One turn sends every row of this set to another row. A few are shown first. Where does it send the rows asked after them?
Bano: [  4 -33 -45  30   1  18  14   2 -16   1   5   5  32   4  -6]
mogim: [ 41  -9  15 -25 -23  26  15 -13  12 -42 -24   3 -30   8  -8]
masim: [ 33 -24  15 -53  -9  28  28  -2  -5 -31 -15  -3  -6  19 -20]
Pofol: [  4 -50 -46 -35  28  31  16   2 -12  29   0 -24 -49  10 -17]
Nafa: [ 21  -2  -4 -42   0 -30  27 -39  -7   7  15 -15 -31   0  14]
vibeg: [ 13 -31 -20  37  -5  26  12   0   6 -10 -20   6  33   4  -5]
regi: [-17 -37  -9  -3 -32  -2 -22 -33   0  -3 -29   7  -6  41 -19]
Depaf: [ -3  27  -3   2  27  23  22 -39   3   4   6 -41 -36   0 -41]
fali: [ -8   9  -1  -4   7   7  -2 -41  -2  15   9 -45 -49 -14 -32]
gunok: [ -4 -17   4  -2 -34 -12 -25 -41  12   7  -9   0 -27  39 -28]
vis: [  1 -48 -50  -9  36  31  10   3 -24  14  -4 -40 -39  -7  -3]
Segit: [  4  -5   0 -20  30   1  51 -59  15  15  -1  17 -13  34  11]
peb: [  5 -21   3 -36   3  14  31   7  13  -8 -51 -36 -31  12  31]
bap: [ -3 -47 -56 -23  24  34  30 -11 -35  17  -7 -27 -42  27 -16]
Susod: [  2 -50 -50 -33  30  35  17  -4  -9  30   6 -22 -50  12 -15]
dul: [ 44  -7   7 -10   5  20   9 -22  34 -32 -41  14 -39  16   1]
bobu: [  3 -49 -54  -8  33  47  13 -12 -25  13   6 -35 -38   3  -7]
Vitu: [ -6 -15   3   0 -28 -16 -25 -40  16  11 -13  -2 -30  36 -25]
Kosin: [ 18 -27 -35  21  18  22  24  -3  -2  10 -19  -3  40 -14  -5]
banug: [ 17  -8 -30 -16  11 -30  16   7  19  -3  10  12   0  28  30]
Ruf: [ 24   0 -14 -32  19 -17  33 -59  10  13  17   0 -33  18  20]
Ver: [  5  -6 -40  38   9  20  25   0  -3   4 -24 -10  37   6  -4]
samo: [  7  -6 -36  30  -3  22  28   1 -11  -1 -14 -13  39   4  -6]
borav: [ -6 -15 -14  -6 -33  -2 -21 -20  -5  -4 -35  -6 -20  51 -34]
doli: [ 19  -9 -27 -26  -8  -8  26  -8   8 -13  33  16   7  34  21]
bel: [ 15 -32 -20  35  -6  18  10   4   5  -9 -26   6  31  -2  -2]
Nuros: [  7 -30 -46  35  13   4   9  11  -8   9 -10   5  28   3  -1]
Sel: [ 24 -29 -16 -29  16  25  28  -2   6 -33 -29 -30 -33  -3  39]
seda: [ 13   4 -20 -30  32 -16  19  12  37  18 -12 -12  -5  30  21]
Zek: [  4  -2   3 -11  23  32  10 -34   7   0   6 -54 -50 -18 -27]
Kab: [-18 -36 -11  -2 -26  -5 -24 -33   8   0 -36   8  -9  43 -16]
netu: [ -7 -14 -19   0 -23   2 -22 -27   5  -1 -37  -1 -23  58 -32]
vulo: [  4 -62 -56 -14  33  22  22  -4 -21  24  13 -17 -22  12   3]
zekid: [  7 -62 -54 -17  33  16  22   4 -24  22  13 -21 -23   9   3]
Muk: [  0 -46 -59 -20  28  21  28  -2 -32  22 -21 -30 -45  22 -11]
Paf: [  0 -19  -7  24 -22   4 -29 -29   9  -3 -37  14 -24  30 -28]
dil: [ -2 -20   3  14 -40   8 -24 -24  -4 -10 -27   7 -17  25 -34]
Reb: [ 34 -15   0 -24  39  21  17 -15  33 -14 -47  15 -18  33  -4]
zofen: [ 14  -1 -14 -46  -7  19  32  -9  13   1  32 -11  13  40   6]
Rofeb: [  5 -20  -7 -28  -1  61  42 -34  17 -11 -15 -12 -21  38  27]
Zapi: [ 17 -30 -34  21  15  27  26  -6  -2   5 -12   1  43 -15  -7]
rolik: [  4 -10  16 -46  -2 -31  48 -18 -13   5  -8 -14  -9   5   2]
rezit: [  3   0   2  -5  32  32   8 -38  12   4   5 -51 -55 -17 -23]
rupul: [-20  19  10   4  17  23   8 -34  26   1   7 -37 -39 -10 -28]
ved: [-19  17  11   0   8  20   8 -27  20   0  10 -41 -37 -12 -31]
vufur: [ 23 -30 -22 -24  17  53  31 -25   8 -36 -13 -17 -29  13  35]
zap: [ -6   9  -4   3  18  14  -4 -55   9  20  10 -37 -51  -3 -30]
toz: [ -5  29   1  -2  25  12  17 -30  -1   3  -3 -48 -35  -8 -42]

Zapi -> regi
fali -> vis
Now find these:
mogim -> Nafa
Zek -> zekid
zofen -> masim
netu -> Depaf

One turn sends every row of this set to another row. A few are shown first. Where does it send the rows asked after them?
zuvu: [-32  32  -2  13 -58 -16  26 -46  19  -4  -7   5   2]
vobar: [-59   7   2   6   1  31  41 -31   0 -38  38  13 -21]
Sur: [ -4   6 -38   5 -19  -9   9 -18  17  20 -13  11 -20]
zof: [-29  20   9   5 -24  -1  20 -18  -6   9  31  21  61]
big: [-26  -4   8  26 -64  58   8 -31  12   0  25   7 -26]
kup: [-38  10   3 -24 -17  -7  28 -26 -19 -18  20  32   3]
sufa: [-20  -3  36  56   2  38  61   4  28 -13  22   9 -19]
sulo: [-48  43  24  59 -30  37  33  -5  21  -5  22   3  39]
dopil: [-38  16 -17  18 -22 -16  17 -67  23   7  24  17  27]
megez: [-58  32  -5  28  14  15  29  -5  19 -41   6  21 -27]
Rin: [ 16  16  27  33 -34   3  22  22  15  33  19  14  16]
Bof: [  4  17  25  54 -47  18  36   6   7  41  12  10  23]
dosi: [-47 -13  -9   2 -17  31  18 -47  30   8   7  15 -38]
tokip: [-35  21  26  21  15   7  37  12 -14 -25  39  35  24]
bisus: [-34  12  -1  24   5  61  23  27   8   0  22  24 -28]
tegi: [ -6   6   0  49 -25   8  26 -33  56  30  16   2  34]
bik: [  9   0  17  71 -22   0  29  -9  18 -22  10  17 -34]
rudek: [-24  28  38  53 -19  12  56 -17  21 -16  46  20  35]
nud: [-13  -2 -22   0  -6  -4 -15  -4  12  34   3  14 -17]
bavel: [-15   6 -28  59  -3  31 -13 -16  39   3  28  -6  15]
gifig: [-24   0  17   8  -7  52  20  33  -8  11  27   6 -26]

Bof -> bisus
zuvu -> sulo
big -> bavel
Now find these:
vobar -> dopil
tokip -> kup
gifig -> nud
tegi -> sufa

